In the data rows, the value 128 means zero.
Here are some numbered points:
[147 134 150 123 172 144 101  39 145 106 119 173 161  71 175 159] 0
[133 140 105 120 106 120 133 143 122 139 133 121 100 159 126 130] 1
[147 161 107 117  95 108 111 130 138 125 117 157 115 144 120 121] 2
[143 123 138 116 143 163 178 126 103 134 142 144 132  94 132 104] 3
[109 111 147 127 155 140  85 130 100 113 129 133 162  88 136 142] 4
[118 136 135 116 132 129 111 145  82 140 130 131 133  98 124 123] 5
[121 109 160 142 179 147 149  64 117 124 137 123 154  74 165 144] 6
[111 136  78 113  94  86  38 139 113 117 126 120 129 174 142 178] 7
[128 133 108 115 129 131 128 131  98 142 144 108  94 147 155 156] 8
[122 152 105 109 113  97  72 128  89 131 127 128 127 128 134 152] 9
[ 92 161 117 147 120  63 160 135  69 197 136  49  73 124 117 138] 10
[144 123 142 122 160 156  89  76 176 101 117 146 125 149 189 186] 11
[124 132 110 125  98 109 111 149 127 122 126 135 137 137 104 115] 12
[119 123 122 152 118 114 196 134 126 158 144  79  97 140 116 111] 13
[144 160  96  82  99 108  19 138 132 111 108 159 101 184 164 182] 14
[114 118 110 155 118 100 159 116 140 139 134  93 128 149 117 124] 15
[149 137  93 127  93 116 169 118 147 135 130 140 117 157 123 108] 16
[ 78  59 149 172 137 147 168 198 149 126 145  69 148 145  77  91] 17
[139 144 162 106 197 163  81  60 107 115 128 151 127  84 208 186] 18
[129 135 148 120 174 143 100  79 106 126 130 140 139  86 175 168] 19
[128 138 111 134 104 103 126 144 151 135 120 112  97 177 117 130] 20
[166 118  95 105 113 171 121 108 171  94 129 172 127 177 160 149] 21
[109 144 113 139 114  76  69 130 117 140 116  97 119 141 121 153] 22
[121 185 137 144  83  63 170 189 131 182 103 106  84 131  41  58] 23
[100 176 214 139 200 100  64 122 108 154  99  91  89  74 139 165] 24
[104  81 143 159 132 143 165 174 140 129 143  92 142 135  94  92] 25
[118 144 140 137 148 102  79  96 138 128 117 114 119 131 153 170] 26
[140 133  97 101 117 146 124 138 108 127 142 132 102 158 152 151] 27
[137 114  95 110 109 145 122 142 133 114 137 140 125 167 140 138] 28
[186 167 176  95 222 158  41   0 144  74 100 235 195  11 255 225] 29
[127 147 140 137 117 104 138 152 137 143 112 120 110 130  91 105] 30
[108 120 135 152 137 115 128 138 134 140 129  89 112 145 132 141] 31
[129 154 101 119 105  89 112 126 103 144 122 130 117 134 118 134] 32
[108 101 111 140 122 116 135 116 115 121 140 127 175 110 122 115] 33
[118 110 125 134 115 130 114 155 142 119 128 126 143 144 108 116] 34
[ 61  13 185 140 167 232 111 255  87 104 157  97 185 108  67  72] 35
[125 120 121 146 124 108  96 104 178 102 115 127 142 161 133 147] 36
[145 134 107 116 102 133 157 145 120 130 131 151 130 128 106  94] 37
[147  83 175 123 176 207 183 109 131 102 148 172 189  62 147  94] 38
[105 102 159 126 163 151  83 134  99 110 135 137 170  82 135 138] 39
[152 151 134 110 125 158 177 161 123 156 131 121  60 143 124 111] 40
[ 99 127 153 165 133  86  92 121 165 125 104 110 156 122 100 129] 41
[137 127 141 131 151 149 138  93 157 123 127 127 116 136 164 155] 42
Which five points above are nearest to each new point by angle? Their numbers follow each, nearest first.
[ 80 138 125 155 105  58 122 155  91 164 124  60 116 117  83 115] 10 23 22 30 31
[100 146 167 138 156 110  98 141 119 147 119  82  92 120 138 159] 24 31 26 10 22
[140 116 106  95 112 174 170 198  84 146 159 120  81 159 134 110] 40 27 1 8 37
[131 134 118 127 122 110  81 101 157 110 111 143 141 143 139 149] 36 14 26 11 7
[145 110 154 126 176 162  64  41 194  81 110 160 154 131 203 199] 11 0 29 42 18
[117  71 118 112 136 183 116 167 118  98 152 138 161 139 141 130] 35 28 39 34 38
[151 114 151 135 183 159  27  18 230  65  98 155 138 156 235 239] 11 42 29 26 0
[145 134 130 131 117 124  91 108 188 100 103 166 139 154 128 134] 36 21 11 2 14
[181 205  85  95  95  83  87  42 144 118 103 192 115 140 156 158] 2 14 32 29 9
[129 155 103 115 105  99 123 130 101 142 128 129 114 132 121 128] 32 9 1 2 10
[138 120 122 128 105 141 163 168 151 126 126 143 131 144  90  86] 37 25 34 23 30
[100  99 110 137  97 123 119 201 123 119 140 123 154 156  86  92] 34 12 17 25 35
[129 115 141 135 121 132  86 125 182  92 109 157 164 138 114 124] 36 34 41 21 11
[139 116 124 123 102 141 155 171 144 120 126 152 139 139  85  83] 37 34 25 12 23
[112  46 118 120 136 199 120 183 126  89 159 130 163 159 137 130] 35 34 28 17 25
[112 114 118 137 126 114 125 119 113 128 137 118 157 113 123 127] 33 4 39 41 6
[133 177  97 114  82  79 109 159 103 147 120 124  95 152  92 118] 32 1 2 12 23
[152 146  92 130  83 112 180 122 144 136 125 141 119 156 109 100] 16 37 1 2 23
[136 101 136 126 131 168 121 130 151  92 125 177 181 113 117 102] 38 39 35 34 33
[154 164  99 118  86  95 109 121 144 127 107 158 120 155 112 125] 2 32 12 16 14
[105  17 120 121 145 234 120 201 145  72 172 139 177 178 145 120] 35 34 28 17 25
[160 170 145 104 126 158 187 178 122 163 128 125  37 149 125 110] 40 1 23 13 30
[112 114 115 147 115 104 143 130 141 133 129  98 128 148 118 130] 15 31 13 20 17
[122 156 104 110 114  91  73 127  98 130 126 133 120 140 136 154] 9 7 32 14 22
[128 114 162 140 184 158 160  65 122 126 136 124 145  76 170 146] 6 19 0 18 38
[115 114 136 141 122 109  44 123 191  91 101 139 154 165 126 156] 36 41 14 7 26
[100 141 111 134 106  84 116 162  85 159 135  83 104 138 108 128] 10 22 32 23 1
[116 146  92 133  83  63  81 147 168 126 108 103  91 222 112 150] 20 7 22 1 14
[133 140  93 114  95 106 129 168 115 141 130 115  89 177 110 129] 1 20 32 12 27
[111 104 123 111 145 172 164 161  70 149 167  85  94 130 160 148] 8 27 40 13 3
[144 125 142 118 144 170 181 129 108 136 140 144 130  90 132 101] 3 38 6 40 37
[143 137 140 115 141 159 197 140  82 152 144 131 107  90 131 100] 3 40 38 37 13
[166 115  93 109 110 160 101 105 194  82 123 178 129 189 165 156] 21 28 11 36 14
[133 104 109 110 115 168 137 160 126 114 140 144 134 151 132 121] 28 21 27 35 37
[144 129 140 107 166 177 192 112  71 151 161 121 104  86 169 133] 3 6 38 40 19
[122 126 133 134 118 117 120 147 145 122 122 118 129 145 104 117] 34 30 12 20 23
[123 134 137 115 134 141 137 157  87 143 135 134 126  95 110 102] 5 3 35 37 23
[106 125 143 147 129 105 140 130 104 139 128 113 157  88  94 103] 33 5 25 23 41
[ 54 109 119 171 153  59 118 108  38 170 165  30 153  82 127 157] 10 31 22 33 5
[118 129 137 143 127 108 127 125 142 131 118 119 133 126 111 121] 41 30 23 15 31
[109 162  95 140 130  69 140  45  35 167 152  82 118  83 166 171] 10 8 32 9 19
